In the data rows, the value 50 means zero.
Some points, one per row:
(65 61 50 55 53 41 43 50)
(70 46 68 33 19 55 46 53)
(66 48 46 44 18 66 41 34)
(78 50 39 50 15 76 36 52)
(91 50 56 48 24 89 35 41)
(49 58 56 31 57 38 45 53)
(48 39 52 38 60 45 58 42)
(34 61 36 48 62 53 62 59)
(53 47 50 52 46 59 43 42)
(53 46 61 62 55 45 57 36)
(38 49 44 53 77 36 83 51)
(69 46 64 52 43 67 41 46)
(9 68 37 42 82 29 99 46)
(46 60 36 57 59 48 51 57)
(52 58 54 55 49 55 50 51)
(0 52 36 46 65 48 66 57)
(72 39 45 39 23 59 43 49)
(38 62 56 45 77 62 71 54)
(49 39 55 48 56 57 46 52)
(19 51 30 53 74 19 71 56)
(78 21 47 38 12 71 2 50)
(62 38 48 40 33 55 41 60)
(43 45 51 37 52 42 64 49)
(45 45 52 57 57 59 39 36)
Here are 10 more points, each followed by its number:
(52 39 58 42 46 55 33 51) 0
(62 38 37 44 36 49 46 55) 1
(25 75 75 38 69 19 63 61) 2
(24 55 50 49 74 11 64 50) 3
(39 58 42 48 78 48 60 59) 4
(48 67 57 46 62 49 42 57) 5
(61 59 49 52 34 56 44 42) 6
(37 54 42 52 49 42 63 37) 7
(55 51 57 37 39 70 49 49) 8
(13 76 30 51 81 7 86 55) 9
Which two of these numbered points are nearest to each point below, ignoring the direction in which the first points spread most? Their numbers follow each, nearest first.
(40 73 48 51 79 29 50 65) > 5 4
(73 34 61 45 24 65 26 54) > 0 1
(79 39 46 45 24 67 24 30) > 7 6
(15 60 39 48 64 39 73 59) > 8 6
(69 34 46 52 41 43 43 55) > 1 3
Now 10 new points, numbered from 0 again:
(56 59 50 46 32 51 37 49) 0
(63 41 40 50 37 54 26 57) 1
(42 64 43 51 67 39 60 47) 2
(16 59 54 63 67 48 77 65) 3
(41 60 51 46 66 37 54 45) 4
(39 50 42 48 65 56 82 51) 5
(63 42 59 48 38 47 41 39) 6
(40 66 48 66 84 32 67 76) 7
(30 50 47 44 66 45 62 44) 8
(74 39 49 55 40 68 50 54) 9
Which two of these numbered points are nearest to each point below, ignoring the direction in which the first points spread most? Their numbers follow each, nearest first.
(99 29 55 28 0 88 0 31) > 8 4
(73 49 64 53 10 50 27 43) > 0 6
(98 35 51 59 22 71 38 54) > 9 5
(21 40 58 36 51 55 54 51) > 8 3
(70 52 37 41 55 58 51 47) > 2 9
